In the rows, zero is written as 128.
Each path below is one point turned by a fixed rotation once a step. After each direction that follows a path, write how fast that rotation turns it, in degrees each step (0 if it stays still).
Each turn is a multiple of 5 degrees from 10 to 175, or 0.
Each row of a path follows its step; steps can be skipped.
path 1
step 3: [121 130 134 132 123 133 119 124 132 127 132 135 122 132 132 127 126 133
 124 132 128 132 130 127 116 120 128 121 131 138 126 127 125 127 120 130
 124 122 128 124 124 119 129 127 121 130 128 129 139 128 133 122 135 127
 122 133 137 128 138 121 127 123 121 116 126 130 129 133 121 117 127 133
 120 125 130 137]
step 8: [135 128 122 127 138 131 129 126 121 123 116 128 129 126 132 126 121 124
 131 118 117 122 129 131 136 133 121 127 135 127 129 120 137 127 130 126
 126 126 124 131 131 119 131 129 133 138 120 124 132 128 136 121 130 119
 125 128 130 125 129 135 128 124 127 124 120 122 128 135 127 122 123 140
 127 117 123 127]
step 10: [123 133 143 125 131 133 137 130 124 128 126 121 126 121 121 120 135 132
 127 119 126 132 131 132 134 136 124 125 126 128 136 126 138 132 135 118
 126 127 129 126 127 127 134 123 125 126 117 120 124 120 129 128 122 124
 129 120 130 140 125 126 127 126 130 123 131 134 120 136 125 122 126 118
 125 130 127 131]
step 11: [125 134 124 136 124 121 128 137 137 137 125 124 130 126 131 131 121 127
 138 122 133 126 121 137 129 125 126 124 131 117 124 130 124 124 115 127
 128 123 137 117 125 131 125 120 125 128 128 120 128 133 124 131 120 132
 129 128 131 140 119 124 133 120 133 128 127 122 130 127 133 133 129 120
 129 131 124 129]
step 13: [134 136 128 121 129 124 130 126 122 127 130 116 139 127 124 136 119 129
 128 135 131 133 121 127 137 126 130 128 126 116 120 133 131 119 130 130
 134 132 134 121 131 127 126 129 124 127 118 135 124 126 120 123 130 127
 131 140 129 122 121 130 127 127 130 127 120 131 137 130 129 133 139 137
 127 127 126 121]
step 19: [132 132 132 125 137 138 128 130 126 133 132 130 138 128 140 127 126 136
 130 134 124 129 137 129 130 128 118 132 129 137 122 134 130 125 124 131
 137 134 126 135 135 132 130 125 125 127 126 129 125 137 130 134 122 130
 130 134 127 128 136 125 135 124 118 115 136 141 137 133 125 128 130 129
 128 129 122 130]
step 22: [123 126 125 137 128 130 126 125 126 125 129 118 132 132 126 127 115 135
 135 131 122 125 130 117 121 132 136 133 133 117 139 130 136 132 134 131
 126 134 131 125 121 131 126 124 130 131 130 131 130 128 134 129 127 129
 132 118 137 132 127 129 115 127 121 128 128 120 123 132 125 126 135 124
 129 127 135 118]
step 23: [134 133 126 139 142 133 133 132 138 131 127 125 126 133 128 121 131 114
 128 131 125 131 129 130 127 130 124 128 129 127 136 131 138 136 130 120
 125 128 128 133 123 119 130 122 122 125 125 121 125 124 130 137 130 127
 124 125 120 135 138 124 138 126 128 132 132 131 132 124 123 134 125 119
 130 130 135 120]
Speeds:
[128 129 129 129 126 129 123 129 128 129 127 128 127 127 129 127 128 127
 128 128 128 126 126 128 128 129 128 128 131 128 126 128 128 128 128 127
 128 127 129 130 126 129 128 127 127 127 128 128 127 127 129 126 128 128
 129 130 130 129 127 127 126 130 128 129 127 129 127 128 126 129 128 131
 130 126 129 130]  80
[127 128 127 127 128 127 128 128 130 127 130 128 128 127 125 126 127 129
 126 131 125 129 126 127 131 129 128 126 129 128 130 127 129 130 129 129
 129 129 128 129 127 129 127 127 129 129 126 128 126 128 129 128 127 128
 129 128 128 127 126 127 126 128 128 130 130 128 128 127 127 127 130 128
 128 129 128 127]  85
[125 126 129 128 127 129 128 126 129 127 128 129 129 128 127 127 129 128
 127 128 129 128 128 128 128 127 126 130 129 129 128 128 125 127 127 128
 127 129 127 128 128 131 129 128 128 129 127 127 131 129 131 129 130 129
 130 128 127 125 131 126 127 127 128 128 128 130 130 128 128 129 130 129
 130 128 127 127]  25
[128 129 127 125 128 128 129 128 129 127 127 127 128 130 128 128 132 129
 127 127 127 127 128 126 130 129 127 127 128 128 127 129 128 130 130 129
 126 129 129 131 128 130 127 127 128 130 129 127 128 127 128 127 128 128
 127 127 129 128 129 128 129 125 126 129 125 129 126 127 127 127 128 126
 127 125 129 129]  170
[126 125 126 126 127 126 128 126 129 127 128 129 129 129 129 131 124 127
 128 128 130 127 128 128 129 128 129 125 129 129 127 131 131 129 129 129
 127 127 128 128 127 127 128 128 128 128 127 127 128 126 130 127 130 128
 128 129 128 128 129 128 127 128 128 127 127 127 128 128 128 126 127 128
 130 128 128 127]  80
path 2
step 5: [131 125 131 137 120 123 132 136 139 118 128 127 134 133 129 119 142 127
 124 127 128 134 127 133 132 137 125 125 123 139 132 133 128 122 125 123
 132 121 135 124 128 127 124 130 129 130 128 134 135 120 131 131 128 115
 129 137 124 132 136 118 124 128 119 123 133 118 129 136 127 126 134 125
 133 126 124 134]
step 7: [128 130 122 135 118 130 127 137 136 114 122 132 129 135 135 127 127 136
 133 127 130 128 120 135 128 132 140 130 128 122 126 130 112 140 128 131
 127 129 128 131 135 136 130 124 129 130 131 137 138 133 132 131 133 123
 131 123 130 124 125 118 125 128 129 121 121 119 132 128 119 123 131 125
 126 128 128 138]
step 10: [120 131 126 119 131 128 131 138 138 129 125 126 125 138 126 125 120 131
 115 139 119 121 129 131 127 127 132 128 123 139 130 123 116 132 124 123
 126 126 128 133 128 123 128 133 126 129 121 134 139 135 124 129 123 124
 121 124 133 121 128 131 132 139 134 131 132 123 126 137 126 118 126 141
 132 127 130 133]
step 11: [132 130 129 134 121 123 137 126 127 119 129 120 128 140 125 147 134 129
 130 137 128 132 130 124 132 121 120 125 128 122 142 137 131 133 129 127
 135 126 135 123 123 121 127 125 127 133 121 130 139 127 134 139 128 118
 129 131 129 121 132 127 129 132 128 123 128 128 129 121 117 127 130 130
 130 124 128 132]
step 13: [123 138 132 140 118 127 129 140 132 120 121 121 129 132 134 120 126 126
 127 136 124 121 123 129 130 135 126 130 120 129 137 130 126 124 123 125
 128 126 135 121 133 124 130 125 125 131 130 126 138 125 129 136 127 135
 121 130 124 126 128 128 129 130 121 132 127 128 128 138 116 137 130 117
 137 123 132 135]
step 16: [133 124 121 128 121 125 133 127 133 125 122 120 136 134 131 131 130 126
 126 124 127 123 128 130 138 126 134 128 120 132 114 128 126 126 117 126
 115 128 127 134 136 121 123 134 137 138 126 133 134 126 139 134 129 131
 122 127 126 122 122 118 126 143 123 137 130 132 125 132 127 126 125 132
 126 119 131 126]
step 17: [142 122 135 129 120 129 134 128 122 126 122 114 137 131 129 135 119 127
 131 132 124 124 125 127 131 125 127 133 123 129 134 122 128 127 131 124
 138 138 130 117 129 130 128 134 127 126 128 119 126 120 130 120 131 128
 128 137 128 115 126 126 125 130 127 133 124 113 133 124 123 128 141 133
 130 130 128 132]
step 19: [125 126 134 127 117 123 133 135 125 127 138 126 135 127 129 130 131 130
 116 134 127 129 122 126 132 119 131 127 117 137 140 140 133 127 126 122
 121 120 131 125 125 122 129 130 134 128 126 136 131 117 123 128 135 126
 125 136 131 115 129 119 127 130 130 122 120 126 127 123 117 129 130 132
 129 121 127 135]
Speeds:
[128 130 130 125 127 127 127 130 127 127 127 127 127 126 128 126 127 128
 130 127 127 127 128 128 127 131 126 129 128 128 129 127 129 127 128 126
 127 131 129 127 128 126 129 127 126 126 129 128 128 128 129 127 128 128
 127 130 126 128 129 126 130 129 128 128 127 127 128 129 129 129 129 126
 128 129 128 126]  80
